Each row is where one point has got to under a steady rotation. How many steps took it there?
The counts run from 0 to 1037.
[109 146 147 135 134 113 138 158 134 130 130 100 129 129 145 168  80  94
 127 156 178 108 118 100 107 167 129  78 136 148 134 150 132 100 108 135
 142  86 169 121 167 153 168  97 146  82 121 127 161 111 177 109  99  70
 125 149  90 127] => 630
[114 124 117 118  92 116 140 148 116 136 104 102 171 117 106 136 140  81
 146 123 158 125 127 106 147 153 107 112 140 147 107 168 128 111 102 141
 153  92 119 144 174 114 115 122 147  99 135 142 154 108 152  76 104  36
 149 165  96 126] => 946
[125 168 121 126  99 118 139 167 129 133 113 104 159 126 114 116 142 108
 189 149 130 115 103 103 145 180 159 122 117 142 147 153 128 103 102 121
 170  91 121 152 166  92 138 106 170 109 141 185 129 101 160  92  87  78
 160 159 110 135] => 811
[134 146 145 147 128 125 147 180 127 139 126  86 111  88 159 139  92 124
 159 137 197  94 100 129 123 161 148  99 128 153 157 144 110 120 114 144
 147  92 150 133 124 117 171  85 144  81 116 189 131 124 135  74 122  99
 163 122 109 141] => 764
[ 97 156 115 103 116 112 108 186 159 120 136 116 189 132 115 145 129 106
 138 136 145 144 129 137 137 150 152 110 143 132 162 132 133 133  74 129
 138  86 152 132 141 144 120 128 161 111  98 172 175 132 139  70 112  73
 163 145 127 106] => 590
[ 96 131 103 131 147 114 153 165 141 165 106  94 158 160 121  97 149 117
 159 159 166 132 138 119 142 134 128  95 170 169 146 137 111  87 112 109
 153 107 138 130 135 131 129  69 133 106 136 196 119 120 155  72 111  90
 130 143 112 104] => 307
[ 88 139  87 107 121 128 119 186 158 149 121 108 167 125 148 130 147 140
 142 149 109 125 113 108 138 146 158  73 121 176 126 139 115  83 100 127
 147  85 145 134 129 153 114 118 142 110 130 142 155 107 165  54  90  93
 156 131 101 121] => 305
[124 162 133 125 114 121 146 175 135 119 126  89 147 101 130 139  99 101
 156 133 160 101  90 107 135 163 139 127 101 160 174 142 135 135  87 103
 127  81 112 147 177  99 163  91 147 112 138 146 170 116 126  92  95  71
 141 157 104 146] => 650
[109 128  99 144 101 128 131 158 129 166  76 118 177 117 116 128 132 112
 139  93 169 116  86 122 125 156 128  95 169 134 143 139 131 128  91 102
 161 103 144 121 170 139 140  73 147  94 129 178 136 123 134 106  93 114
 154 162 110  87] => 136
[ 94 146 111  98 105 113 134 174 130 125 130 123 191  95 132 142 125 112
 148 135 136 125 131 124 129 165 142 104 129 140 138 153 130 109  96 138
 140  72 130 126 177 145  97 116 138 101  91 114 181 134 164  92  80  70
 183 173  97 109] => 807
[114 132 109 136  82 113 157 150 115 155  95 101 167 109 110 117 136 108
 134 111 161 114 102  97 144 148 113 105 151 177 136 163 147 100  93 123
 139  96 106 133 190 126 118  98 130 101 140 133 149 101 139  79 127  60
 153 159  86 136] => 945
[118 118 108 113 117 137 142 140 131 147  74 121 151 105 133 125 103 137
 127  97 114 122  93 119 104 125 127  95 132 146 139 150 142  99  77  91
 168  75 111 127 161 102 133  94 192 104 133 140 175 125 148  59 129  82
 160 144 112 104] => 715
[104 148 119 136 137 121 139 153 147 125 102 110 145 101 158 148  65 125
 148  51 154 107  72 131 111 141 121  92 119 152 155 128 122 132  73 115
 133  91 134 123 135 138 148  97 159  96 138 148 165 151  93  62 113 103
 133 130 121 115] => 197
[114 130 118 138 141 109 143 188 161 145 133  65 110 127 147 135  96 127
 144 149 187 117 112 115 124 126 126 112 108 172 138 128 132 109  87 126
 124  87 129 110 102 121 168  71 124  80 138 167 143 118 120  53 132  73
 134 126  95 149] => 27
[107 147 121 143 104 115 171 157 132 146 103 101 151 117 111 134 108  96
 143 106 164 124 100 108 130 169 118 105 138 139 177 152 129 119  98 118
 172 113 129 129 183 112 144  85 169 110 140 184 153 109 135  95 119  60
 100 134 110 108] => 867
[119 137 126 114 111 112 143 177 139 138 147 117 122 105 147 152 102 143
 152 156 152 128 114 126  97 135 147  64 128 153 110 147 122  86 101 153
 157  78 159 106 124 158 134 104 124  84 106 121 171 127 167  63 122  92
 186 140  98 123] => 320
[ 83 129 118 123 144 116 134 144 143 136  96 100 156 145 146 139  64 117
 135 107 173 140 140 136  99 124 121  93 125 134 123 150 132 108  77 130
 140  79 160 121 136 162 149 102 163  85 120 128 182 162 107  42 113  92
 146 164 107 119] => 782
[115 134 119 143 124 121 121 171 138 148 112 111 157 151 126 127 122  71
 187 136 163 123 117 117 108 156 134 133 151 116 117 139 112 107 107 105
 188  96 145 150 172 153 144  85 164  97 132 202 147  97 135  99  68  97
 137 173 103 117] => 583
[104 165 135 113 141 146 102 179 141 117 126 112 155  92 148 165 103 136
 129 124 153 100 113 134  89 150 145  73 129 148 146 128 132 101  70 129
 125  86 169 104 111 133 145 125 169  82 111 147 166 140 162  78 110 103
 188 120 135 110] => 393
[107 138 149 105 133 101 148 150 111 126 100 122 154  91 152 161  92 109
 144 119 130 120 112 126 121 152 130  86 112 137 150 156 136 115  93 142
 166  67 127 138 190 105 138 103 178 113 104 135 190 136 163  65 125  81
 161 138 103 115] => 496
[100 147 120 139 151  98 120 131 139 147  95 104 147 144 157 134  86 118
 144 106 143 146  95 130 109 136 139  51 154 143 111 141 113  97  95 147
 155  80 158 117 124 171 138  92 167  86 140 125 142 142 152  62 107  98
 152 154 136 103] => 331
[121 148 130 125 139  87 132 157 137 127 109  91 137 137 157 150  72 109
 158 127 149 173 134 133 117 143 114 118 137 139 126 156 136 116  84 153
 150  60 141 133 159 130 142 112 159  81 130 121 188 152 127  74 115  69
 147 185 113 113] => 123
[ 96 160 125 110 122 142 140 168 119 145 125 120 184 117  93 118 153  89
 179 137 161 127 131 128 133 158 110 115 138 155 116 141 118 104 108 141
 155  99 123 135 140 129 103 110 140  99 125 156 128 109 162  87  90  32
 145 159 125 119] => 889
[143 145 117 124 127 126 106 188 143 136 132 123 162  98 159 148 144  93
 171 125 172  79  85 132 130 147 141 115 132 146 146 132 120 129  89 111
 153 100 112 139 153 132 151  68 141  87 139 194 136 125 123 104  82 126
 150 126  95 127] => 2
[ 97 128  97 138 107 142 157 171 154 155  90  78 133 123 127 106  93 146
 130 144 153 117 110  80 121 160 145 100 144 163 126 144 134  98  93 103
 148  97 148 105 124 135 154  70 128  83 137 129 122 106 169  73 128  88
 130 161  84 126] => 110
[111 131 134 154 173 128 136 165 125 147 104  79 126 135 141 117 102 132
 160 168 207 122 145 129 131 136 127 108 152 158 133 146 120  92 100 119
 133 106 138 110 120 122 154  73 132  74 127 168 131 135 126  78 118  94
 166 156 109 115] => 100
[130 131 114 121 139 131  97 179 141 132 135 116 163 133 162 142 134 106
 177 147 128 129 105 138 121 119 161 124 115 150 100 139 127 103  80 127
 164  57 118 148 155 150 119  98 155  83 137 145 177 132 124  80  77 123
 199 155 109 136] => 294
[103 139 120 115 131 103 103 189 147 141 151 120 171 150 140 143 126  90
 158 148 163 138 148 148 126 134 131 112 161 138 110 130 123 111  77 135
 154  93 170 132 153 179 138 111 150  90  98 157 177 124 140 104  82  96
 152 163  97 103] => 1035
[ 78 139  98 119 117 103 141 167 155 124 118  99 178 140 140 134  96 114
 115 107 153 116 131 115 134 118 130 123 114 154 163 130 130 127  83 111
 129  86 131 147 150 145 138 131 158 112 134 165 172 126  97  36 118  69
 119 150  94 134] => 280
[ 92 123  91 133 111 127 149 155 127 164  73 107 187 145 104 107 136 125
 153  97 155 130 125 119 131 160 122 120 159 151 151 134 124  91  81 103
 158 122 141 118 156 135 111 111 141 112 116 190 140 126 130  64 115  64
 132 160 117 103] => 1027
[103 144  88 130 129 121 131 177 171 126  92  91 163 122 166 155  90 140
 132 111 132 127  99 119 136 140 149 121 114 148 150 140 143 113  64 116
 125  70 143 119 156 129 153 108 158 100 138 126 177 143 103  64 111  88
 149 166 106 122] => 570
[104 130  83 153 111 122 118 160 155 156 116  96 175 164 126 114 140 102
 142 115 155 125 118 132 117 105 124 119 160 153 114 126 123 102  74  84
 143  94 120 122 138 180 121 100 141 100 147 194 162 124  97  58 100  95
 147 165 109 116] => 954
[119 145 104 134 160 140 137 153 139 145  71  89 153 108 128 120 138 137
 167 124 164 123 115 129 135 145 124 105 144 169 161 140 123 115  73 113
 138  93 118 109  98  90 128  64 140  85 153 154 113 138 158  55 114  81
 153 145 137  96] => 172
[102 154 105 105 136  83 127 162 138 151 132 114 159 137 119 131 142  82
 174 137 116 160 120 129 114 117 122  77 138 166 132 137 109  85 100 147
 167  72 128 135 135 132  87 105 156 118 128 152 177 119 162  78 101  72
 144 126 116  93] => 227
[109 126 120 109 130 134 143 181 107 156 101 135 180 111 127 134 136  87
 160 128 157  96 150 140 107 148 114 112 138 133 109 146 120 121  97 131
 177 110 122 143 172 123 110 109 173  98 100 173 151 117 153  80 103  61
 146 157  97 124] => 288
[ 82 130  88 133 129 134 147 167 144 157  84  87 162 120 111 104 132 125
 159 128 160 144 125 122 147 136 126  98 148 158 121 151 131  98 106 127
 146 111 144 105 108 128 116  71 120  90 140 157 100 121 152  48 126  75
 151 154 113 107] => 540
[105 134 102 142 119 123 134 151 146 139 133  86 128 140 118 124 120 140
 114 153 176 151 128 123 135 119 147  88 150 168 161 145 125  94  68 119
 127  82 135 124 130 133 154  86 132 107 137 164 154 119 157  60 143  90
 179 127 114 100] => 980
[ 89 136  97 110 109 109 149 170 151 151 110 113 175 134 103 118 127 118
 131 115 159 137 124 119 138 163 137 106 151 159 195 134 120 118  80 113
 146 101 136 131 151 126 113 120 172 126 113 190 143 113 149  61 107  65
 121 142 109  88] => 809
[ 95 141 125 146 138 106 152 172 151 120 116  75 131 136 143 145  84 108
 143 137 207 111 129 101 129 151 115  99 126 159 146 133 129 103 105 125
 126 122 164 112 154 152 180  83 133  74 124 159 140 114 123  87 108  65
  94 156  88 132] => 629
